128 stands for zero in the data rows.
Here are some points, each followed by its number:
165 128 142 104 139 146 124 98 0
149 156 126 157 118 111 93 105 1
113 117 104 143 117 97 138 125 2
126 156 151 138 140 127 100 115 3
169 120 108 155 83 89 105 107 4
96 98 86 129 112 134 125 158 5
165 153 155 126 110 114 122 109 6
104 137 86 160 99 132 143 91 7
185 144 178 68 133 139 109 122 8
121 134 167 133 160 123 122 112 9
117 125 116 137 85 117 119 113 10
174 151 161 96 128 128 132 117 11
122 124 126 72 147 123 111 173 12
156 105 146 102 144 127 132 112 13
140 140 154 119 109 115 128 136 14
109 133 117 77 134 146 126 169 15
100 149 97 145 113 144 124 133 16
85 51 78 119 111 156 123 176 17
152 178 173 165 143 124 128 118 18
90 150 104 168 109 141 121 108 19
Which three points above are nearest to each new point? Their numbers follow each, nearest first.
104 136 123 114 146 161 152 148 15 16 5
135 113 107 131 85 110 111 110 10 4 2
106 92 105 142 112 148 156 139 5 2 16
181 139 178 100 151 119 154 126 11 13 8
68 39 17 122 59 157 123 178 17 5 16
106 131 121 95 119 151 128 145 15 12 16
130 121 140 112 123 87 111 137 14 2 13
86 126 121 122 174 144 144 150 15 9 16
121 181 164 180 163 122 144 73 18 9 3
117 148 150 141 146 109 142 108 9 3 14
106 142 92 147 124 149 124 141 16 19 5
119 182 169 176 161 112 147 82 18 9 3
161 155 133 164 108 116 156 87 6 1 18
113 158 133 135 135 150 156 147 16 14 3
132 156 160 128 174 115 157 100 9 18 3
99 108 105 102 119 121 121 146 5 15 2
118 101 103 137 96 120 115 109 10 2 7
177 123 142 144 109 95 137 116 6 4 14
166 139 177 96 152 117 130 120 11 8 13
129 69 131 118 110 124 114 154 5 13 2
115 91 101 107 131 133 108 160 5 12 15
91 104 112 128 150 142 120 139 5 16 2
114 158 134 125 180 146 166 112 9 3 0
114 74 102 103 121 126 102 151 5 17 12
102 131 92 173 97 134 144 88 7 19 10
173 109 133 153 108 93 138 114 4 6 14
140 157 147 168 140 110 141 100 18 3 1
82 35 26 129 42 150 113 168 17 5 10
132 125 152 119 131 91 109 138 14 9 3
162 150 150 136 130 104 136 106 6 14 11
113 77 113 106 124 119 98 153 5 12 17
127 157 154 129 143 130 102 118 3 9 14
118 95 97 108 138 150 114 149 5 15 12
110 146 129 138 143 149 161 148 16 14 9
85 123 108 118 175 151 140 161 15 5 12
152 188 165 164 152 107 132 115 18 3 6
